The rows below fall into families. The same turns and mirrors carry the whole set onto itself and the rows of a family onto each other. For each named row, which other rows are in its family? Write them in the order they are listed.
These 20 rows form 4 families of 5 rows each.
Lirun: [ 17  15 -21 -21 -30   0 -13 -39 -10]
Mak: [-25 -10   2  16 -37   3 -18  -2 -19]
Fonu: [-22  -4 -16 -14 -30   8 -22 -27  -5]
bosi: [ 36   2  53  20   4  13  23 -16 -27]
duvi: [-33   7  11  -5  34  -1 -12  35  -8]
Dulos: [ 22  39 -12 -39  40  -8  -3  -1  -4]
dumi: [ 61  14  26 -17   4 -22  19  13 -12]
nuso: [ 36  42   8  -8  31 -19   8  22 -23]
Gado: [ 10  -5  20 -31  18  29   4 -54   4]
Livev: [ 11   6  10  27 -41  -9  -5   1 -33]
pif: [-15 -19   3 -51  17   6 -10  -4  23]
rodog: [-21  17 -10 -37  42   3 -16   8   5]
sor: [ 47  11  32 -14  11  15  20 -45 -14]
bup: [-25 -25  34  -9  14  34  -2 -30   1]
saf: [ 40   8   0 -57  14  -8   4 -16  12]
palan: [  2  23  22  13  28 -14   2  44 -24]
Gura: [-27 -30  29 -10   7   1  -6  31   6]
fedof: [ -8 -20  54  23   6  23   9  -8 -18]
rini: [ 18 -11  43  12  -1 -16  12  42 -16]
siro: [ 37  22  -5   4 -37 -11  -2 -22 -28]

Which other rows belong to the same family as pif? dumi, saf, Gura, rini
Which other rows belong to the same family as rodog? duvi, Dulos, nuso, palan
Which other rows belong to the same family as bup? bosi, Gado, sor, fedof

The rows below fall into families. The same turns and mirrors carry the whole set onto itself and the rows of a family onto each other. For each named row, which other rows are in its family? Write them in the order they are listed.
These 30 rows form 5 families of 6 rows each.
Pemur: [ 19 -43  26 -29   9 -43  -9   8  54  28 -14  29  32]
Zubi: [ 11 -93  37  10 -21 -10   2   9  64  13 -30 -23 -29]
nole: [  4 -19  -8 -66 -42 -36   6  18  45  -4 -57  12 -35]
dedal: [ 22 -19 -12 -46 -40 -36  -2  43  24  -4 -53   7 -43]
Ral: [-11 -82  25  16  -7 -12  32   0  19  -6 -28 -24 -32]
vop: [ 11 -19 -29 -66 -29 -35  12   4  37   8 -56   6 -31]
zunis: [  6 -32 -24 -69 -27 -28  24   6  16   7 -49  11  -3]
Rotil: [ 20 -31 -37 -28 -12 -10  -5  46  13   7 -56  19 -34]
Sune: [  1 -19 -11   4 -10 -16 -53  20  50   9   9  -2  15]
Dis: [  3 -93  16   7  -2  -8  19  -6  30 -19 -19 -20 -40]
tinal: [ 28 -40  27 -29 -12   2 -24   2  58  14  -5   3  37]
sem: [ 16 -21 -35 -27 -13 -26   6  49  45  20 -46  23 -44]
seg: [-28 -82   2  12  -4 -20  13 -15  50 -21 -16 -11 -43]
tebul: [  5 -30  36 -35   2 -11 -23   6  37  37  18   9  17]
nep: [-21 -26   5 -36 -40 -45  12  -6  16   5 -69  27 -22]
Sof: [-38 -72   8   9   1 -10  16 -13  50   0 -26 -25 -50]
ralu: [-59 -58  11  10 -13  -3  -3  -6  45 -20 -37 -14 -25]
redab: [ -1 -14  -2  -8  -5 -12 -44   0  69  26  17 -13  -4]
sosi: [ 28 -18 -23 -31 -30 -42  15  37  30   7 -55  19 -36]
leti: [ -5 -65  36  26  -3  -7  27  25  31 -11 -39 -13 -38]
Zozar: [  3 -12  20  -2   0 -28 -34  21  60  34  18  -3   6]
sebi: [ 18 -29   0 -29 -16 -15 -12  23  21  27 -68   7 -67]
duko: [ -8 -19  19 -10   3 -24 -36  21  35  33  25  13   5]
gab: [ 10 -30 -16 -23  23 -40 -51  13  30  31   0  -6  -2]
Lezad: [-36 -77   1   9 -31 -35 -17 -12  35  -6 -16 -38 -18]
veviz: [ -2 -77  36   9  -6  21   6  17  25  -9 -44 -24 -29]
kepor: [ 30 -32  34  -9 -21 -17  -9   6  35  14   9  -2  36]
pav: [-48 -57  10 -14  -1  -5   9 -22  37 -13 -33 -35 -36]
Sives: [ -9 -33 -24 -59 -22 -15  15   6  40   2 -64  34  -7]
remuv: [ 12 -24  33 -28  -6 -21 -23   1  37  29  14 -14  29]

Which other rows belong to the same family as nole? dedal, Dis, seg, tebul, duko
Which other rows belong to the same family as kepor? zunis, sem, redab, leti, pav
Which other rows belong to the same family as sosi? Ral, vop, Sof, Zozar, remuv

The rows below fall into families. The same turns and mirrors carry the whole set onto itself and the rows of a family onto each other. For each named row, which other rows are in its family? Write them in the order they are listed.
These 30 rows form 5 families of 6 rows each.
vego: [  4 -42  -1  23  -2 -15  -7  -6 -37  13 -47 -54  23  14 -21   8   6   2
 -17  23]
bani: [-31 -27  -7 -54  26 -12  17   6 -46  -5  18  -2   3  -6   0  27   7  11
   7 -15]
sapul: [ 35  26 -23  27 -10  -1  19   5  30  25 -18   6  16  12  -8  13  40 -37
  -3  37]
gakaz: [-28   2  -9 -38 -22  15  34 -10   5 -14 -17  23 -18  38   3  26   7  20
 -18  10]
dum: [ -3 -45  14 -13   9 -31  21  19 -44   3  -4 -18   2 -16  21  34  23   0
  -3 -35]
kod: [  0 -22 -41  25  19  15 -11 -18 -12  35 -12 -53  -5  -9 -40  11 -11  25
 -22  22]
tonu: [  4 -28  26  14 -12  12 -43  -4 -10 -26 -33  -5   5  29 -13 -27 -16  19
  17 -21]
Zafir: [-10  -3 -18 -17 -36   5  24 -15   7  13  -1  35 -41  12  26  42  18   9
 -16 -14]
Kadif: [ -2  10  11 -21   1  16 -21 -15   5 -14 -24  -1   1  31 -27 -56 -21  14
  13  10]
divaz: [ 18  18 -40  43  -5  21  25  -1  28  42   4  14   5 -12   4   4  -2 -19
 -16  33]
pimif: [ 16   3  -4  46 -28  -2  24  16   9  11 -29   8  36  15  17   8  13 -35
 -14  31]
Sobon: [ 13 -12   4  -3   5  19 -52 -24   0 -11 -17  11 -19  29 -36 -28   4  16
  38  -7]
fenil: [  2 -22 -20 -18  29  -6  25   8 -12  30  25 -24 -29 -40   3  30  11  21
 -13 -36]
Keve: [-12 -23 -17 -31   3 -16  11  -4 -33  21  24  15 -26 -26  25  44  18   1
   2 -34]
nel: [ -1  30   2 -19  18   3 -11  36   8 -19  29  15  41 -10  -1  -8  -6 -27
  27 -17]
gituk: [  6   5  -5 -19 -23  13  12  -6  30 -10 -17  26 -38  37  -3  38  40  17
  -1 -14]
miga: [ 30  10  -2   3  28  -8 -25  20  -1   4  27  18  21 -22  -5 -10  24 -35
  48 -22]
rudur: [ 15 -13  16  24   8 -10 -18  30 -19  -8  11  19  43 -17  19 -10  -2 -32
  32 -22]
talib: [  0 -14  20  -2 -38   4  26   5  14 -18 -32  20 -21  30  25  19  18  15
 -15 -24]
mos: [  3 -28 -13 -30  29 -21   9   9 -33  13  14 -16 -12 -15  -8  52  46   2
  13 -26]
Donef: [  2  -8 -14  15  10  38 -48 -17  11   0   2  -9 -22   5 -33 -17 -32  37
  11 -17]
donob: [ 15  33 -33  40 -18   2 -11  10  19  31  -2 -10  36  -7  -4  19   7 -41
 -12  25]
borap: [ 11 -22 -13  -6   4 -15 -25 -31 -28  39 -30 -62 -15  -5 -31 -15   2  14
 -13   9]
mif: [ 13 -30 -24   8  17  -8 -11 -26 -31  32 -32 -42   2  11 -42   9  28   1
   0  39]
lop: [ 12  -6   5  -7 -15   8 -44 -34   3  10 -30 -20 -30  16 -27 -38 -14  26
   4 -15]
doluk: [ 15  28 -14  24   0   5 -46  20  10   9  26   8  33 -23  -1  -2  -8 -37
  25 -18]
Tevep: [  6   6 -13  -8 -13  24  26  -5  39   9   1  13 -50   4   7  19   5  33
 -23 -30]
bugal: [ -1  35 -22   0  -5   1  34  23  17  10  -8 -11  44   9  -5  19  12 -32
 -19  36]
lila: [ 17   4 -23  25  29  15 -14  12   2  25  42  23  10 -40   5 -15 -17 -18
  26 -15]
bitof: [ -3 -13 -10 -20  25 -15   6 -13 -34  21 -23 -51  24   1 -34 -27  -2  -2
  -7  37]

Which other rows belong to the same family as lila? kod, divaz, fenil, Donef, Tevep
Which other rows belong to the same family as gituk? sapul, Sobon, miga, mos, mif
Which other rows belong to the same family as nel? bani, gakaz, Kadif, bugal, bitof
Which other rows belong to the same family as talib? vego, dum, tonu, pimif, rudur

The rows below fall into families. The same turns and mirrors carry the whole set onto itself and the rows of a family onto each other. For each named row, which other rows are in its family? Write them in the order they are listed.
These 40 rows form 5 families of 8 rows each.
Peti: [-35  19 -64 -13   8  -7  24  28 -13 -22   5  34  31 -55  -3  -4  21   2
 -26  39  50]
vid: [-18   6   2 -33  69 -18  12 -23  16  11  31  37 -17 -10  -3  10  20 -13
 -15  54  30]
Luni: [-32  35 -64   3  15  14  29  38  -3 -11  -2  34   1 -50  10  -2   2  -9
 -29  65  44]
vavu: [-31  15 -82  24  30 -29  34   9  27 -23  -7  13 -71  -7   1 -18  31   0
 -18  23  32]
Gani: [ 13  22 -31   7  54 -31  69 -12   3 -30 -15  16 -10 -27 -18 -12 -42 -16
   2  24  16]
napup: [ -8  -6 -11  51  36 -37  25 -18 -15   6  25   1 -68  23 -62   5  -2  11
  17  23  12]
vanuv: [ -5 -10   3  22  29 -44  32 -23 -16  -4  31  10 -42  38 -65   9  12  19
  12   2  15]
Kosa: [-11  41   9  12  12   2  36  -1 -29  -3  35  28  28  -7 -61  12  -3 -19
  -2  58  -5]
taz: [-22   8 -66  41 -20  11  44  38 -26 -31  10   5  -5   5 -40  -9 -27  20
  -5   2  31]
zeka: [-16   5 -52  51 -17 -11  22  23 -51 -27   0  -4 -22   1 -43  -5 -33  18
 -22  17  51]
gane: [-35   2 -61  43 -15 -10  52  53 -37 -20   6  13 -20  -4 -43  10 -38   1
  -8  21  18]
kezi: [-43  16 -34  10 -32 -18   2  23 -14   5  47  16 -31  -1 -44  17  61  19
 -20  27  19]
moba: [-29  15   5 -27  65 -21  34  -7  27  20  35  46 -38 -17 -23   6  38   7
  -7  46  25]
rozu: [-24 -15 -71  13  31 -30  28  18  11 -12  -6  15 -68  -3   8  -2  18  26
 -13   7  66]
lada: [-32   8 -42  14 -20 -21   5  22  -8  -4  53  12 -41   6 -49  17  66   1
 -30  41  31]
pon: [-23  40  18  10   1  -9  17  16 -39 -16  22  41  30  -2 -57  24 -10  -4
 -18  46  24]
gopob: [ 27  14 -34  23  43 -19  49 -25  -2 -21 -16  26  -8 -27 -29  -1 -53  -2
   7  36  22]
zerig: [-30   0 -85   6  18 -32  29  -7  21 -14   6   1 -65  -8  10   0  24   6
   8  15  46]
ziz: [-45   4 -31  17 -10   4  -4  30 -22  17  43  26 -29  19 -34  24  57  21
 -16  37  48]
Natim: [-23  25 -55  -9   7   1  41  37  -1  -1  18  55   2 -57   8  11   4  -6
 -36  48  47]
toven: [ -2  26  24  19  26   5  35  24 -39   1  22  40  26   0 -62  12  -8  -1
 -22  48  17]
tumop: [-27   9  -5  40  29 -31  31 -16   6   1  10  12 -36  37 -56   0  -4  18
  33  -8  13]
musuk: [ -1  23  -1 -19  58 -18  11 -37  19   5  22  30 -20  -6 -11   0  53   7
  -7  43  44]
noguv: [-24  17  -8 -25  60 -20  38  -9  33   8  29  48 -21 -16 -14   7  46  -4
   3  53   5]
fepi: [-35  27 -49 -25   7   3  31  30  -2 -27   4  46  24 -40   3  -6  14   7
 -37  50  43]
leme: [ -5   3   2  38  34 -24  36 -14  -5   2  24  11 -74  41 -53   7  -9  13
   8  31   6]
Demed: [-41  11 -14  19 -15  11   1  28 -18   1  39  31 -43  34 -24   7  51   3
 -37  26  23]
Lekem: [-11  19   4 -17  63 -38  21 -21   8  19  19  36 -35 -13 -13  21  43 -16
  -8  60  32]
sabol: [-12   6  21   1  13  -3  22   4 -45   2  36  33  27 -10 -60  16 -18  17
  -2  49  22]
vaton: [-11   1  -7  33  36 -28  25 -20 -18 -12  10 -15 -42  49 -60   2  11  11
  22  15  16]
pabe: [-20  18 -64  57 -26 -12  50  39 -33 -27  -2   7 -24  -2 -52  -4  -6  23
  -2  12  29]
reva: [-25  13 -72  35  31 -19  42 -14  22 -33  -8  11 -61   0   9 -21  33   8
 -14  21  45]
Doso: [-15  10  11  -9  12 -13  16  28 -39  14  37  34  18 -14 -65  24 -19   6
  -4  49  11]
lofo: [ -8  14 -19  12  63 -10  54  -9 -10 -15 -24  34  -2 -21  -8 -15 -53  13
  12  28  26]
zupi: [ -8  17 -56 -14  14   4  33  33 -24 -16  19  30  -4 -48   2  10  19 -11
 -49  73  48]
tato: [-64   9 -27   2   0 -10  13  40 -16   5  45  17 -34  15 -25   7  67  11
 -24  30  37]
vola: [  1   5 -27  16  75 -14  55 -11  -3 -27 -19  30 -12 -17 -15 -18 -48  -1
   0  46  34]
sefi: [-14 -16 -79  15  43 -21  44   0  21  -1   6   2 -72 -10   2 -17  25  13
   1  20  36]
gidim: [-15   7 -66  53 -22 -11  23  19 -45 -41  -5   0  -6   0 -36  -7 -26  10
 -13  26  30]
fofab: [  7  15 -47   6  59 -39  62 -12   0 -16 -10  11   2 -44 -29   2 -35   4
  21  39  38]

Which other rows belong to the same family as fepi? vavu, napup, kezi, moba, sabol, vola, gidim
Which other rows belong to the same family as Demed? Kosa, gane, rozu, tumop, musuk, zupi, fofab
Which other rows belong to the same family as Natim? Gani, taz, zerig, ziz, toven, Lekem, vaton

The rows below fall into families. The same turns and mirrors carry the whole set onto itself and the rows of a family onto each other. For each named row, which other rows are in its family? Write them in the order they are listed.
These 32 rows form 4 families of 8 rows each.
rit: [ -3  70 -27 -16   4  -7 -20  -9 -49]
seguv: [-10  20 -71 -17  11 -49   7  -6  -9]
Zikel: [ 36  53 -27 -22  44 -21 -21  -9 -38]
mepif: [ -4  -7 -28 -22 -20 -54 -12  17   2]
kep: [ 52  40  -6 -18 -20 -48  10  24  10]
zipim: [  8  21   7 -23 -13 -47 -16  25  16]
varu: [ 43  57  -3 -28 -24 -29  36   1 -10]
tukar: [ 52  36 -13 -27  37 -22 -21 -21 -33]
namuv: [  8  -6 -29 -43 -17  28  -2  -9 -24]
fepar: [ 23  42   3 -27 -26 -39  36  18 -13]
Kimal: [ 38  49 -33   6 -23 -11  31 -34 -21]
dopu: [ 59  -9 -18 -11 -18   3   7 -21 -18]
zezu: [-21  11 -11 -17   2 -37 -36  14  -9]
sifav: [ 62   5 -24   5  16 -11  -4 -24   5]
bofip: [ 19 -16 -21 -30 -20  24  11   2  -7]
loz: [ -8  11 -43 -48 -17  22   0  20  -4]
lebo: [ 54  -6 -24  -7   5   4 -19 -19  15]
guzo: [ 64  36 -52  -9  30 -11 -22 -15 -20]
Vigab: [ 25  58 -58   2 -24 -17  34  -8   1]
Kadul: [ -9  45 -22 -29  -5  23 -25  17 -37]
Tidu: [  7  36 -84 -26  27 -19  -5  -8  -4]
vab: [ 32 -19 -11   1 -14 -18   0 -21  11]
rig: [ -8  40 -84 -23 -16 -22  -4  11  -6]
nuv: [ 13  60 -71  -6 -16 -15  19 -24 -10]
biko: [  6  35 -31 -30  16  -8 -42   4 -55]
Daraf: [ 19  10 -15 -38 -23  26 -20  29 -17]
bona: [-19  12 -64 -30   9 -41 -14   1   3]
Forom: [ -5  29 -15 -14  -2 -49 -20  35  15]
Kas: [ 64  48 -23 -22  36 -32   0  -7  -4]
bavid: [ 30  68 -43 -12 -23 -38  25 -12 -35]
Nube: [ 14  61 -24 -30   3  23 -33   4 -35]
num: [ 38  32  11 -39 -18 -13  19  29   7]

Which other rows belong to the same family as bona? Zikel, zipim, varu, sifav, bofip, Kadul, nuv
Which other rows belong to the same family as fepar? seguv, tukar, namuv, lebo, Vigab, Forom, Nube

The rows below fall into families. The same turns and mirrors carry the whole set onto itself and the rows of a family onto each other. For each named row, which other rows are in its family? Write them in the order they are listed.
These 16 rows form 4 families of 4 rows each.
Vol: [ -5  37  65  52  18 -56   4 -30   6]
Vasif: [ -4  32 -25  25  30 -16  29  -4   1]
fek: [-35  28  59  64 -16 -20  33  -9 -14]
pok: [-31  24  73  59  -8 -24  32   1 -15]
buz: [-18  43  66  52  21 -53  13 -39  16]
Bem: [ -1  21  55  54  20 -52   8 -42   3]
tif: [-24  31 -21  -3  32 -23  30   7  -8]
dogad: [-29  23 -11  -8  30 -18  21  16 -19]
Kufir: [-52  24  76  47   7 -31  26  20 -16]
tuges: [ 12  51  48  57  26 -51  -3 -14  -5]
Zimes: [-24  42 -16  -1  39 -38  25   2 -19]
pazus: [-55  30  37   5  62  -7  48   7  25]
Leg: [-34  51  27  -5  63  -3  47  10  10]
Dol: [-22  54  32 -10  70  -3  33  10   5]
gulu: [-33  16  77  57   2 -13  42  -9 -12]
vovu: [-42  59  32  -1  65  -6  50  14  -5]

Which other rows belong to the same family as Dol? fek, buz, dogad
Which other rows belong to the same family as vovu? Bem, Zimes, gulu
Which other rows belong to the same family as tuges? Vasif, Kufir, pazus

